Each row is where one point has got to under a steady rotation. How many steps took it there?
The counts run from 0 to 694.
[112 141 124 155 147 148 118 151 148 154 123 155 147 158 173 127 101 147
 141 144 119 130 144  79 147 170 151 149 159 121 165 186 113 179 140  73
 145 106 108 144  94 121 155 111 103 146 140 147 150 108  83 168 102 108
  97 129 132 122 130 161 126 127  95 135  61 157 150 115 110 140 130  70
 136 111 117  89 160 138 105 133 117 107 148 127]
388
[128 162 112 114 176 124 102 143 141 151 135 137 124 121 184 148 142 145
 128 117 108 126 158  97 171 164 144 144  96 139 125 193 123 169 122  87
  96 111  98 170 107 122 140 118 118 165 141 126 159 109  94 171 115 129
  93 124 131 139 161 141 105  90  97 110  65 146 175 137 111 137 115 117
 169 112 100 107 177 148  86 164 133  97 123 104]
145
[114 151 157 133 125 123 143 194 149 142 113  98 127 162 171 115  77 134
 120 122 130 119 103 114 113 149 103 101 138  88 144 143  90 113 102 104
 125 139  89 169 104 173 128 142 105 159 140 182 112 154  85 164 125 141
 141 111  92  94 114 150  82 183 153 132  80 150 161  92 137 123 121 104
 127 157  63 127 161 128 120 111  88 175 146 119]
567
[121 132 126 142 142 139 141 165 161 169 127 138 116 161 167 149 115 154
 121 118 118  95 116  91 153 137 113 161 177 141 161 171  68 147 128  97
 129 142 107 157  99 120 125 124  98 157 145 182 141 150 101 153 112 105
 173 148 134 124 136 162 113 139 143 132  76 167 161  95 122 142 161 100
 148 150  90 100 228 121  98 131 115 112 118 121]
191
[101 152 116 143 157 139 105 126 138 129 140 168 117 172 158 133 143 122
 145 100 100 123 139 123 152 156 134 146 127 142 146 187 118 208 110  85
 106  91 110 175 114 160 126 147 116 134 145 152 171 126 112 206 109 111
  94 127 136  99 148 142 131  99 124  79  72 166 139 101 114 120 118 112
 135 142  76 111 190 137 113 133 128 114 138 128]
341
[120 125 130 143 126 146 105 137 146 161 135 141 130 206 152 132 135 119
 131 125 121 146 129 111 169 161 100 161 144 108 173 177  74 159 117  92
 121 151  83 190  89 154 120 133  88 126 142 182 149 150 114 156 124  79
 148 156 130 114 143 139 101 140 140  96  80 170 140 132 126 135 139  90
 123 147  90 129 162 106 127 150 133 150 138  72]
373
[112 168 121 115 175 108  97 147 142 135 131 161 118 172 157 120 153 151
 122  97 119 149 147 100 171 148  95 117  94 142 155 202  93 167  89  90
  83 127  86 187  82 136 107 133 114 163 130 131 157 128 104 174 121 106
 101 120 112 124 169 114  85 117 120 108 100 119 157 125 143 138 115 139
 139 132 102 113 159 124  87 119 113 120 100  89]
138
[126 149 115  96 142 127 107 179 134 121 119 151 130  90 169 134 154 183
 129 124 115 127 106 116 147 141 114 119 145 143 133 172 133 152 104  84
 109 120 112 188  84 127 135 137  92 188 152 166 139  84  96 174 117 157
 129 122 153 135 138 129 101 124 119 128  78  91 162  90 138 130 101 115
 121 132  88  68 195 141  97 135 134 163 136 111]
143
[150 117 117 155 157 122 105 193 105 157  91 148 152 110 173 105 145 161
 164 141 102 114 122 101 142 124 111 105 153 142 163 190 131 136 105  73
 107 123 120 127 105 138 129 151  83 164 169 159 127 103  96 156 159 157
 119 113 132 112 128 115 102 151 143 151  85 113 177 100 135 114 125 107
 136 165  87 162 139 150  92 159 120 178 132 129]
449
[124 133 149 137 142 132 102 167 123 161 121 169 150 178 180 142 113 159
 124 121 128 147 125  95 174 130  78 136 158 112 152 180  99 129  97 105
 108 126 109 145  70 101 122 141  97 162 152 144 159 112  93 177 149  80
 126 103 102 105 167 114 101 142 126 120  87 153 158 139 120 120 145 152
 100 145 114 120 147 103 112  98 112 110 133  69]
56
[124 146 123 108 157 120  82 156 145 134 114 165 135 121 146 126 166 162
 128 137  74 103 101 120 154 148 127 184 168 160 158 183 116 175 120  81
 114 155 127 163  93 141 114 104  94 164 127 150 151  99 100 185 101 120
 138 133 159 114 146 118 132  99 109 135  74 150 167 101 116 138 153 117
 131 144  98  97 187 144  99 118 144 121 145 115]
509
[127 129 138 105 112 142 105 154 101 183 126 103 126 163 167 120 131 118
 144 101 121 163 132 123 176 135  98 158 123 116 163 166  78 119 113  98
  81 100 107 197  97 133  92 175  88 146 152 154 167 110 104 157 151 130
 100 125 102 114 152 104  98 148 147  83  88 141 150 113 111 122 104 116
 139 145  98 170 149 125 104 154 147 205 146  90]
656
[145 142 146 162 155 123 116 176 122 170 132 136 141 146 166 110 101 140
 145 123 157 135 114 100 147 139 136 160 155  85 159 152 120 103 111  62
 119 122 106 144 106 115 158 146  76 179 149 152 132 103  95 168  99 107
 120 114 118 125 100 138  83 137 117  95  60 178 196 143 140 120 123  90
 130 132  79 176 135 130  83 138 155 174 138 114]
32
[135 132 131 150 128 126 123 145 130 192  91 105 142 153 157 134 130 161
 132 126 113 136 122  95 169 126  82 142 121 113 156 178  66 136 101 103
 106 170  91 150 125 122 123 116 101 176 145 145 107 110 108 166 138 119
 136  95 148 116 132 114  61 160 154 130  73 127 168 124 159  99 126 116
 107 149  66 131 183 108  79 172 124 172 136  94]
609
[123 105 121 138 134 148 103 147 144 182  99 174 170 160 126 118 108 157
 141 137 102 125 101 107 142 166 134 159 175 150 168 189 106 167 123  85
 121 130 119 113  97 159 100 126 102 161 152 154 142 113  76 199 103  87
 127  96 151 100 140 125 146 151 106 133  82 153 141  88 104 131 167  76
 114 180  94 132 145 114 104 116 114 132 157 133]
50
[128 136 161 128 123 132  81 201 111 136 108 138 151 143 146 131 118 165
 164 120  95 135 119  98 161 164 102 130 161 126 139 206 128 157  80 101
 154 143 144 125  72 124 135 119  96 153 159 154 140 121  90 165 144 127
 134  97 101 112 157 132 154 143 118 133  71 122 165  91 119 136 110  99
 114 175  78 127 123 132 121 140  85 147 124  95]
583
[126 113 149 125 132 164 110 151 148 178 120 142 137 194 131 128 100 138
 136 121 117 125 110 109 143 170 113 166 157 131 171 185  81 156 111  95
 126 155  97 138  94 140 102 118  99 131 143 164 149 160 107 178 116  78
 148 120 123 120 148 136 123 155 134 128  66 173 130  88 116 143 157  78
 115 173  96 120 161  97 121 129 116 147 142 100]
211
[142  98 138 133 116 139 103 201 129 167 107 145 153 116 157 106 112 171
 136 121 131 131  81 124 149 139 118 160 177 105 147 174 116 110 112  89
 124 159 125 132  87 124 134 138  79 160 155 189 141 113  95 175 134 112
 155 116 127 100 129 124 120 161 135 134  85 146 170 105 117 123 143  86
 100 173  87 145 149  99 113 129 130 199 156 107]
41
[116 137 128 150 171 127 130 139 155 142 122 148 115 174 180 138 143 138
 100 124 117 112 133 106 157 121  99 128 153 123 174 177  98 160 132  79
  99 152  91 185 111 138 160 129  94 162 134 157 148 116  91 170 119  97
 135 163 136 125 135 133  71 122 126 141  85 134 165 119 148 124 149 123
 116 129 111 122 188 107  96 136 124 131 136  93]
354
[147 143 142 117 178 101  93 147  91 169 136 146 130 148 153 106 148 119
 117 112 111 132 117 111 175 147 147 154 115 125 177 184 122 123 128  67
  82 116  99 161  98 143 132 121 100 164 144 126 142 104 117 171 125 127
  88 129 126 120 139 115 104  84 125 103  77 165 181 113 110 125 119 106
 152 133  94 177 140 139  93 159 158 161 126  81]
491
[129 135 135 151 129 140 103 147 107 171 144 152 142 178 150 126  93  94
 132 104 141 161 134 118 159 166 131 158 126  89 152 170 105 134 135  94
 123  89  97 157  82 126 157 131 106 108 141 142 144 140  90 167 129  89
 106 125 103 103 157 157  94 125 138  96  57 209 163 120 113 115 117 101
 138 127 102 137 133 122 141 144 140 145 135  95]
208
[110 152 113  99 146 121  95 124 131 146 127 165 129 136 164 107 133 139
  81 124 130 151  88 129 165 142 112 153 108 125 170 171  87 148 126  92
 101 129  83 212 105 136 139 132 102 159 145 138 153 104 109 183 121 108
 136 133 139 122 147 108  66 133 142 121  74 138 146 119 130 115 147 133
 125 119  94  87 192 124 118 112 156 158 149  77]
507
[136 125  95 143 126 138  92 149 131 175  98 171 143 110 153 124 145 161
 161 138 103 126 122  87 162 160 121 169 142 160 160 202 101 179 139  92
 111 107 106 132 116 116 111 153  96 163 174 135 150 107  96 181 132 117
 111 109 160 131 156 125 119 148 135 148  71 118 151  80 122 125 128  85
 151 150  87 109 172 147 113 146 108 128 153 167]
631
[101 109 159 107  95 142  82 170 118 173  85 110 153 145 157 110  92 127
 169 114  82 132 107 116 156 159 115 124 131 130 142 169  99 155  99 135
 132 109 107 155 105 148  93 145 105 120 141 153 138 138 109 171 152 126
 128  81 104  74 149 103 132 166 156 125  78 150 147  63 101 129 131 100
 132 152  57 103 139 136 137 135 108 152 157 126]
250
[142 142 115 116 121 131  72 149 117 196 106 142 153 116 144 105 136 155
 156 111 136 139 108  99 153 172 142 166 107 135 146 178 103 147 138  98
 110 105  97 147 123 125 125 138  80 139 167 120 121 112 133 156 139 136
  99  88 147 123 139 119 103 137 147  95  58 140 133  93 119 107  99  86
 157 115  55 102 135 146 114 167 150 164 143 147]
459
[145 131 134  73 128 118  77 168 124 163 112 141 154 118 134  91 135 151
 124 134  93 120  77 109 172 157 142 172 138 129 161 173 106 112 138  88
 100 148 107 161  88 122 116 111  71 149 154 143 145 117 122 150 116 132
 154 118 139 125 146 110 118 123 151 119  71 157 179  66 102 147 149  94
 147 141  95 119 159 147 123 151 157 175 151 124]
662
[128 145 123  85 125 141  74 146 119 168 128 145 155 126 164 117 143 159
 155  88 116 144 110 105 179 183 122 160  93 148 133 204 100 155 126  85
 109 105 109 167  93 107 117 130  95 132 163 130 141 116 128 162 157 143
 105 101 107 142 172 133 121 119 143 106  64 144 141 116  98 136  88  96
 165 122  88 100 155 141 110 155 143 146 137 120]
298
[123 138 150 133 139 125  80 142  89 169 110 127 167 178 152 116  99  96
 157 116  95 138 113 107 148 147 134 132 113 142 158 174  96 152  98 100
  99 105 112 158 103 159  89 128 102 116 150 127 130 120 107 174 162 108
  78  97  91  98 139 101 116 145 140  84  68 170 147  99 122 124 123 103
 134 128  70 165 113 164 123 161 132 134 164 114]
86
[134 140 142 118 150 138 104 130 148 153 110 130 122 168 168 121 145 139
 128 134 100 124 118  97 153 127 133 153 139 119 164 173 108 172 129  68
 103 166 103 202 142 147 107 127  84 143 118 181 124  95 103 181 125 115
 110 130 163 115 110 111  93 133 122 114  79 152 149 147 134 134 158 107
 111 130  93 136 168  97  79 147 150 174 151  75]
691
[138 126 130 103 136 120 101 189 122 143  97 134 148 116 167 110 158 167
 165 122 116 153 122 112 146 134 112 139 117 138 164 182 113 145 117  61
  92 151 113 187 101 142 113 130  73 161 157 170 125  88 100 156 144 150
 110 119 143 122 126 113 100 118 135 142  83  98 161 115 132 138 109 104
 131 164 100 141 131 138 100 160 117 201 132  91]
123
[120 163 137 118 148 118  87 184 117 109 127 162 120 124 173 114 156 130
 114 132 109 114 110 139 146 126 117 127 168 125 140 159 148 144  88  86
 110  93 122 176  88 146 151 155  79 160 134 132 158  87  90 212 127 129
  97 127  91 103 135 116 110 101 120  78  86 157 176  83 109 122 122 134
 134 128  71 119 169 175 116  89 159 146 145 132]
512
[115 140 128 115 102 141 106 179 157 135 103 136 131 156 156 128 118 160
 137 126 112 123  89  92 109 156 125 132 159 126 157 168 105 177 108 105
 131 154 118 173  91 168 122 132  70 139 135 191 122 122 106 194 112 122
 147 124 129 100 126 152 127 161 145 124  68 139 142  90 124 144 143  93
 138 157  66  84 174 131 123 113 125 153 149 134]
548
[131 138 143 113 157 131 105 181 122 143 137 133 106 147 169 129 149 158
 121 103  66 114 125 120 161 122  91 143 147 148 147 182 140 124  81  93
  75 127 135 163 104 147 104 145 118 182 132 163 159 134 102 168 134 157
 123 132 126 118 143 131 148  99 126 106 105 160 167  96 121 137 119 130
 133 171  89 151 180 130  86 123 113 126 107  94]
320
[120 141  88 141 159 120 113 121 152 166 140 178 117 149 148 113 143 137
 128 116 116 138 109 132 170 158 129 142 100 116 169 192 110 176 155  68
  85 131  88 187 115 157 134 130 114 149 146 149 162 121 109 202 129 109
 119 123 174  97 140 136  76 117 134 125  68 149 141 115 146 111 142 109
 116 156  97 110 166 125  94 148 125 149 130 103]
334
[115 150 157 155 154 113 129 171 137 142 123 105 123 183 182 115  80 115
 126 116 149 149 136 108 131 151 121  93 125  80 157 145  94 133  86  97
 118 118  98 169 113 173 126 143 116 154 132 159 112 132  77 171 107 122
 107 120  94 117 121 152  68 144 130 104  76 158 172 130 141 125 109 109
 130 141  74 136 141 124 106 127 100 172 132 102]
566
[111 137 144 145 148 136 100 134 134 167  99 158 144 169 151 134  89 135
 131 120 121 116 120  85 150 153 134 149 153 126 164 168  82 143  97 105
 106 114  99 133  90 159  91 136 129 164 144 131 144 141  86 205  96  86
  96  85 117  98 146 130 127 154 105 113  85 174 161  87 130 128 168 119
 119 134  86 113 165 122 103 105 114 109 152 141]
58
[135 149 106 114 163 115  80 168 130 141 120 170 126 113 125  88 155 139
 106 133  92 108  77 128 153 160 132 157 134 129 162 165 123 146 126  95
 109 153  92 162  79 142 166  99  96 154 147 124 162 142 107 191 105 133
 147 121 152  96 137 133 104 101 138 111  55 159 178  71 117 136 153 106
 131 152  79  94 168 150 133 131 138 144 154 141]
336
[120 134 131 173 139 151 125 154 121 190 117 121 143 140 207 155 103 160
 178 117  93 119 162  87 167 143 125 120 113 131 131 191 112 161 110 101
 127  90 110 122 134 119 125 133 122 156 140 120 146 124  99 163 146 143
  87  91 120 120 134 131 128 130 118 111  62 150 165  93 104 116 101  90
 137 133  76 124 168 130  99 161  91 103 124 111]
604
[109 153 142 160 139 132 105 156 106 152 112 130 145 146 164 130 111 134
 149 120 142 162 122  84 151 156 127 119 125 106 123 181 115 144  81  95
 126 109 100 139 105 118 142 129 103 173 146 101 132  97  82 207 111 116
  67  84  95 105 139 114 100 130  91  95  61 126 173 125 137 121  99  98
 120 109  63 115 110 146  98 134 134 144 154 138]
593
[117 130 159 142 126 128 105 151  96 182 107 119 160 137 190 127  82 126
 117 145 128 136 105  98 158 138 125 143 138  89 142 162 100 107 139  86
 148 120  92 151 104  97 154 101  89 160 155 139 121 102  87 141 143 112
  89  87 104 116 109 105  70 129 128 113  66 150 184 127 124 108 127 100
 124 102  97 120 145 129 105 149 137 153 156  79]
236
[115 149 111  99 152 142 104 130 121 162 137 151 128 172 145  94 113 104
 145 113 133 143 128 121 162 170 154 145 111 129 176 170  99 140 120  90
  78  58  94 179 101 148  96 167 109 138 144 133 173 114 110 203 112 107
  97 109 124 105 168 121 111 120 127  97  83 178 137  78 100 138 115 109
 167 136  94 125 154 144 127 111 142 134 146 133]
667
[118 134 158 116 118 155  75 148 108 165  85 127 164 138 178 147 131 142
 173 132  80 134 127  82 147 152 122 143 136 158 140 195 108 163  87 114
 137 110 132 140  92 133  99 139  97 135 157 134 136 112 104 169 167 107
 104  90  89 102 159 106 156 146 121 113  68 126 138  90 109 139 116 112
 133 134  72 108 138 144 118 145 115 125 147 119]
258
[113 125 129 133 136 137 111 169 136 172 103 143 139 163 181 127  88 151
 145 124  99 146 108 117 153 142  81  95 134 118 156 192  88 154 109  92
 134 129 122 156  97 154  99 126 122 123 137 170 154 135  78 174 164 122
 144  99 131  77 152 118 107 161 142 152  86 125 159  79 119 126 134 112
 104 178  86 118 144 111 133 127  77 160 147  99]
414
[123 149 164 133 156 128 133 170 127 163 103 120 141 188 203 141 102 144
 130 128 117 143 160  83 171 141 108 110 140 105 150 178 111 133  90  83
 129 124 126 149  90 126 133 108 100 151 134 168 150 113  74 150 143  80
  94 124  93 121 146 126 108 130 118 125  90 154 175 141 129 133 122 107
 111 146 118 163 136 105  88 146 106 144 135  38]
401
[129 133 131 140 129 129 132 147 144 187 129 142 121 175 169 145 120 146
 115 117 158 132 123 111 153 131 103 152 153 105 166 163  75 119 133  79
 104 132  94 174 107 115 141 145  97 164 135 180 131 132 109 140 121  83
 161 144 141 113 141 130  63 156 137 129  80 166 158 152 125 115 149 103
 132 136  89 109 190 103  92 132 116 147 127  78]
28
